One turn moves each row of this set onto another row. After a few examples, where does it send each row asked below?
k243: [-25.1  16.0 -31.6   1.9  -8.7   0.8  -5.8  -4.8  -0.9  -7.4   5.6   5.5
 -11.1   0.4  -5.2   3.0   3.9  -3.7  -1.3  -8.0   0.4  -8.9   3.0   2.4
  -1.2]
k62: [ 18.5 -15.3  13.7 -25.7  -9.8   9.0 -10.0 -17.6 -17.0 -16.4  -0.3   3.0
  -4.8 -14.9   0.4   5.3  -3.1   9.0 -10.0  -9.1   3.7   2.0  10.0  -0.3
  10.4]
k863: [ -1.0  13.5  -4.6   1.8 -19.7  -1.9  -8.3  -2.6   7.4  -5.6 -10.4   6.9
  -9.3   2.1  -6.0  -0.5  36.6   1.5   0.9  -8.8 -10.1 -17.9   2.7   6.1
   0.4]
k981: [ -7.6  -4.0  16.1  -2.8  -4.2  -8.0  -3.9  -1.0   0.4 -29.9  -4.1   5.7
  15.5   2.6  -2.3  -6.5 -14.8  22.3 -13.1 -17.4   0.9  13.2  19.4   8.5
   1.8]
k217: [ -5.2   5.4   8.1 -20.7  15.9  -1.5  -2.9 -13.5   0.2  -9.4  -5.2   5.3
  12.7  12.6  -9.0   0.5   9.3  15.8 -11.0  27.5  -3.7  13.0  -1.4  -8.8
   7.8]
k292: [-17.7  12.7   8.8 -22.0 -19.6 -11.8   5.0 -14.1   6.3 -11.0   7.6   7.1
  -2.8 -10.8  -3.1   5.6  24.3   0.6  -1.6 -18.2  -8.9 -10.5   4.1  16.6
  -4.5]
k438: [-21.0  13.0 -24.0  -2.5 -11.0  -4.5   7.2  -3.8   3.6   0.5  13.6   8.5
  -3.2  -1.2  -9.5   6.5  -2.3  -8.2  -1.1 -14.3  -8.6  -3.7  -7.3  16.1
  -4.5]
k179: [ -4.3   2.6   5.7 -30.1  25.1  -3.9  -2.5  -7.1  -1.9 -17.1  -4.7   5.8
  19.0   3.3  -3.9  -0.2   9.0   6.0  -5.0  18.5   5.7   4.2  -1.1   4.9
  -1.3]
k653: [  8.7  -2.9   4.2  17.8   5.8  -4.8 -15.8  11.9   0.6 -24.2 -12.3   7.0
  14.0   8.6  -2.7  -9.5  -9.9  11.6  -2.5 -10.8   1.7   2.1  12.4   4.3
   6.7]
k855: [-24.0  13.2 -24.9  -2.8 -23.5   4.6   7.1  -7.7   4.0  -3.9   3.5   5.7
  -9.7   6.1 -11.8   3.1   5.7   7.2 -11.4 -12.6  -8.2   0.4   3.6   8.3
  -5.7]
k938: [-14.1  18.2   3.7  -1.8 -12.3 -16.6 -10.2 -15.3   3.3  -0.5  13.1   8.6
 -10.5  -4.1  -0.5   9.5  17.8  -8.2   6.7  -1.9 -15.2 -12.4  -7.1  -2.9
  15.4]
k436: [  8.1   0.9   5.4 -19.5  18.0  -0.6   3.8  -1.3   4.1  -5.7 -11.3   7.6
  20.3  12.8 -13.0  -1.4  12.9   9.4  -8.9  19.4  -6.6   8.8  -8.8   8.5
  -3.1]
k682: [ 26.3 -14.4  15.7 -11.7 -11.0   5.8  -8.8 -15.5 -13.2  -1.8   3.4   5.5
  -6.1  -7.7  -5.1   7.7  -7.5   5.7  -7.9  -2.7  -9.8   6.0  -4.1  -4.3
  19.3]
k587: [ 34.3 -16.4   7.1 -13.1  -4.5  10.9 -12.5  -4.9 -13.9  -9.0  -7.7   4.7
  -1.9 -10.6  -3.3   1.9   0.1   0.8  -4.6  -9.5   1.3  -4.7   0.3   4.8
   9.2]
k143: [ -1.4  -1.5  16.2  12.3   2.8 -15.8  -7.5  -0.4   0.6 -15.3   7.0   9.5
  15.2   6.3  -4.1  -0.8 -24.7  10.6  -3.7  -8.3 -10.6  14.9   1.7   2.5
  16.4]

k438 turns into k855
k292 turns into k863
k682 turns into k62
Where do these go?
k653 turns into k143
k436 turns into k217

One turn moves each row of this set onto another row. After a few examples, where does it send each row asked below?
k215: [ -3.2  -2.6 -16.1 -26.4  -3.8   1.3 -26.1   5.6   5.5   2.4  -8.8   8.1
  12.3 -20.0 -22.6  19.9  21.7  -7.8   9.3   6.5]
k228: [ -4.6   5.0 -22.0 -16.4   8.6  -8.6   9.3   9.6 -24.4  -5.9 -11.1  12.1
   0.8 -10.9   6.3  -6.9  21.0 -22.4   8.6 -15.6]
k374: [  0.3   4.1   6.9   2.0  10.4   3.4 -26.8  -2.0  26.0  -2.5  -6.2   4.8
   3.2 -19.3   7.3   5.8  20.2  -6.7   4.2 -13.0]
k676: [-13.9   3.9  17.9  -3.5  -3.8   0.8   8.0  -6.0  -9.2   0.6 -32.6  -4.2
  12.5 -19.8  -4.4   2.2  35.2 -19.4  -7.2  -6.8]
k716: [  2.7  -3.2   4.7  -9.6   4.5   1.8  -9.3  -2.9  22.9  -8.4  -9.3   1.9
  -0.3 -25.1  22.5   5.5  22.4 -17.1   1.3 -11.5]
k747: [ -8.1   8.1 -20.6 -16.0  -5.9   5.5 -25.4  14.4  -2.0   8.0  -6.7   4.2
   7.2 -22.9 -32.1   8.7  14.1 -13.9  12.4   1.9]
k499: [  1.9   8.0  -0.2   8.3  -4.1   3.3 -21.7  17.1  22.0  -3.8  -7.2  -1.8
   2.1 -21.7   2.5  -1.2  13.1 -14.4  -3.3 -14.2]
k985: [  2.4 -10.2 -18.2 -19.5  -8.5  11.0 -20.8   0.8   0.7  -3.4 -16.2  -1.6
   1.5 -25.7 -26.2  17.5  24.8   0.7   5.0  -1.5]
k866: [-17.8  13.4  23.8  -2.8  11.1   0.2  -2.0  -3.0  -5.4   9.2 -27.8  -0.2
   7.5 -15.6  -5.0   4.6  30.8 -27.5  -1.3  -2.0]
k132: [  1.8   7.6 -20.2 -16.3  17.4   1.1   8.5  15.8 -17.7  -3.0 -10.0   8.4
  -6.8 -15.9  10.1   4.2  18.2 -26.8   4.3  -4.9]
k516: [-15.0   4.0   3.5 -39.6   5.6   2.0 -23.7  -2.5 -18.9   1.9  -5.0   3.1
  -6.6 -17.1 -18.8  16.6  19.8 -15.7   5.2  -0.5]
k973: [ -9.6  -1.2 -20.8 -13.4 -12.4   3.4 -24.0   2.2 -10.3   2.2 -12.5   3.7
   6.5 -19.1 -34.9   0.9  20.2  -1.6  16.1  -9.9]
k386: [-14.2   9.5   5.1   1.9   6.6  -5.8 -21.3   0.1   2.5   3.8  -4.0  12.3
   1.2  -8.7  12.4 -14.3  14.5 -18.4  23.4 -17.4]
k656: [-15.9   7.5  -3.0 -36.9  -8.4  -1.9 -18.2  10.6 -20.9  -0.1  -5.0  -0.7
  -2.9 -20.4 -23.2   8.6  15.2 -22.8  -1.3  -4.9]
k95: [ -3.5  -0.1  -9.3 -17.1   8.7   7.4 -35.7   0.8   3.9   4.9 -13.0   2.5
  -7.6 -17.0 -29.9  15.5  21.3  -7.3  14.0  -2.8]
k457: [-10.9  10.9   2.0   7.7   6.0   4.6 -11.8  -5.4   7.5   0.0  -8.2  -1.8
  -9.6 -25.5   4.2 -18.7  16.0 -18.1  14.6 -29.9]
k877: [  0.1   1.0  -8.2   6.6 -17.9   3.8 -10.1   8.0  13.8  -9.0  -8.0  -0.6
  15.2 -26.7   3.0  -6.0  17.7  -2.9  -3.0 -17.6]
k568: [ -4.4   0.6 -19.1 -18.3  -8.0   5.6 -19.4   1.7   8.0  -1.5 -13.5  -5.3
   1.5 -33.5 -35.8   6.9  22.7  -9.6   2.3 -14.4]
k959: [ -1.7  -2.4   3.2  10.0   3.9   9.1 -23.4 -12.7  10.7  -5.2 -10.3   3.0
   1.6 -17.8   3.0  -3.6  22.9   7.5  11.1 -21.3]
k161: [ -7.0   8.3 -21.2 -15.7  20.5   1.3  12.4  -5.7 -22.1  -2.1  -8.7  11.0
  -1.8 -20.8   4.4  -5.0  23.3 -17.3  13.5 -16.8]
k721: [  1.7   1.3 -17.4 -25.4  19.7  -3.7  11.9   0.6  -8.6  -8.1 -11.2   9.8
  -1.3 -20.4  12.8   7.8  26.7 -22.0   1.5 -10.7]
k687: [-11.0  -2.3  -1.0 -39.6  -1.5   8.7 -12.6 -10.8 -18.5  -4.4  -8.7  -3.7
  -5.9 -27.9 -19.9  16.1  24.4  -8.2  -1.1  -6.0]
k530: [-20.9  14.0  15.7  -1.1  -2.1  -1.2   5.5   1.3 -14.4   8.7 -26.0   1.8
  18.2 -16.6  -6.4  -2.0  28.4 -24.9   0.2  -1.7]
k719: [ -5.8   0.3 -11.1 -20.0  -4.0  -6.3 -33.3   8.4   8.3  -0.1 -14.2   1.0
  -1.2 -16.8 -33.4   7.5  21.6 -15.2   5.9 -13.2]
k807: [ -4.6   6.4 -10.8 -20.5  25.3 -12.7  -1.2   1.8 -11.5  -4.9 -12.0  11.8
  -9.6  -8.6   5.9  -2.5  24.7 -27.4   8.7 -21.3]
k903: [-15.1   1.9  -3.2 -33.6  -9.8   3.2 -13.2  -2.4 -22.7  -4.8  -9.9  -7.0
  -8.4 -26.5 -27.8   3.6  20.8 -13.5  -2.0 -16.4]
k647: [  1.1  -7.6   4.7   2.8   0.9   6.7 -10.7  -9.1   9.1 -11.1 -16.4  -4.3
 -12.7 -21.7  13.8  -7.2  23.7  -7.3   6.8 -26.0]
k413: [-17.0  10.2   0.1 -34.2  -1.6   0.1 -21.5   7.4 -19.1   1.8  -5.6  -3.2
 -10.4 -21.1 -26.7   6.6  15.7 -23.6   0.4  -9.3]
k21: [  2.6   5.3  -3.6  -1.4  -5.3   7.0  -6.1  19.4  13.3  -3.4  -6.4  -0.6
  -0.1 -26.3  19.6   1.0  11.4 -25.1   0.2  -3.7]
k610: [-11.4  13.9  -2.9   9.1  -2.5  -1.1 -24.4   9.1   7.0   4.9   0.4  12.4
  16.8 -13.0   1.5  -9.4  11.0  -8.3  15.7 -11.0]
k984: [-17.6   5.5  -7.4 -33.4 -10.3   6.0  -9.7  -2.1 -26.3  -1.2  -5.7  -3.9
  -2.0 -29.0 -27.2   3.7  18.3 -12.9   1.5 -10.7]
k923: [ -8.7   3.9 -10.0  -0.1  -5.7  12.9   2.4  -7.2  -4.1   0.9  -1.4   9.7
  16.3 -28.9  18.3  -7.0  15.8  -4.7  19.2  -4.2]
k957: [ -1.2   2.3 -13.5 -13.5  26.4   1.7   1.3  -1.0 -23.3  -3.5 -13.8  10.4
 -14.4  -9.1   7.7   0.8  23.9 -16.4  14.4 -13.3]
k889: [ -9.2  -1.5 -15.1 -19.5   3.1   7.1 -25.5 -13.7  -0.3   3.8 -10.5   5.7
   5.6 -24.3 -31.5   9.6  25.5   1.3  18.0  -8.3]
k876: [-13.3   7.8  19.0  -1.3  -0.4   2.2   1.2   7.5 -14.6   7.1 -29.1   1.2
  11.9 -10.9  -0.4   7.3  28.6 -23.8  -2.4   7.2]
k409: [-10.2   2.3   1.3 -39.8   1.8   5.7 -20.1   3.7 -17.3  -0.1  -6.3  -0.3
  -8.1 -20.6 -16.7  20.4  18.8 -17.1  -0.6   3.5]
k282: [-14.3  10.2  20.1   3.0   0.4   2.4   1.6   4.5 -10.8   4.6 -32.3  -6.9
   2.6 -16.7  -8.5  -0.3  29.7 -26.7  -6.4  -6.6]
k27: [-10.1  11.3  -4.2  16.2  -1.3   9.3 -18.7  -3.2   4.7   1.6  -4.2   2.7
   6.7 -23.2  -5.5 -15.4  14.7  -0.3  14.5 -23.1]
k950: [  0.8   1.2  -8.7   4.6  -6.5  15.5  -8.2  -2.8  10.6  -3.2  -3.3   5.5
  19.0 -29.9   9.6   4.0  18.1   5.6   6.2  -3.1]
k331: [-13.5  -1.8  -1.8 -35.4  -1.5  10.2 -14.7 -10.4 -27.1  -1.9  -8.0  -0.7
  -6.0 -23.5 -20.2  13.5  22.5  -4.6   5.7  -3.7]
k213: [-16.1   4.3  23.0  -1.1   6.6   2.5  -1.3  -9.1 -14.8   5.6 -31.3   1.7
   8.2 -10.4  -2.1   4.9  34.3 -15.8   3.2  -1.4]
k444: [-18.2  10.3  15.9   4.5   2.3   9.8   6.5  -6.7 -19.2   8.4 -29.2  -2.4
   9.4 -19.5  -7.8  -1.0  30.1 -16.8   3.0  -2.6]
k137: [ -7.1   3.5  -0.3   5.2   6.7  12.2 -14.9  -1.8  -8.2   4.8  -3.8  12.5
   1.3 -12.1  19.9  -3.6  13.3  -6.3  26.9  -0.2]
k932: [ -1.2   4.2  -2.8   7.0  -0.6  10.4 -22.3   8.2   5.6   2.4  -1.9  12.1
  14.5 -13.3  12.0   5.8  13.0   0.5  13.7   4.6]
k731: [ -3.7   0.0 -10.7   0.5 -20.9   1.6   0.6  12.9  -1.5  -6.0  -7.0   4.5
  13.7 -22.5  17.6 -10.6  13.8 -14.2   6.7  -9.6]
k164: [ -1.9  10.0 -16.6 -14.4  21.7  -2.6   7.7   5.4 -10.8  -5.5 -13.4   1.8
 -15.3 -21.5   0.4  -5.2  22.4 -28.9   1.9 -24.8]
k98: [  4.4  -4.1 -17.5 -16.9  12.7  -2.3  10.1   2.6 -15.7 -13.2 -18.5   2.7
 -12.1 -16.6   7.3   0.0  27.4 -17.9  -0.4 -21.9]
k441: [-12.2   7.4  18.0  -3.6   4.7   9.4   7.7  -3.8  -8.7   6.1 -28.7  -2.3
  11.6 -22.3  -0.2  11.0  32.1 -20.2  -4.6   5.8]

k164 turns into k807
k932 turns into k950
k530 turns into k876
Where do these go?
k716 turns into k647
k413 turns into k516
k719 turns into k95

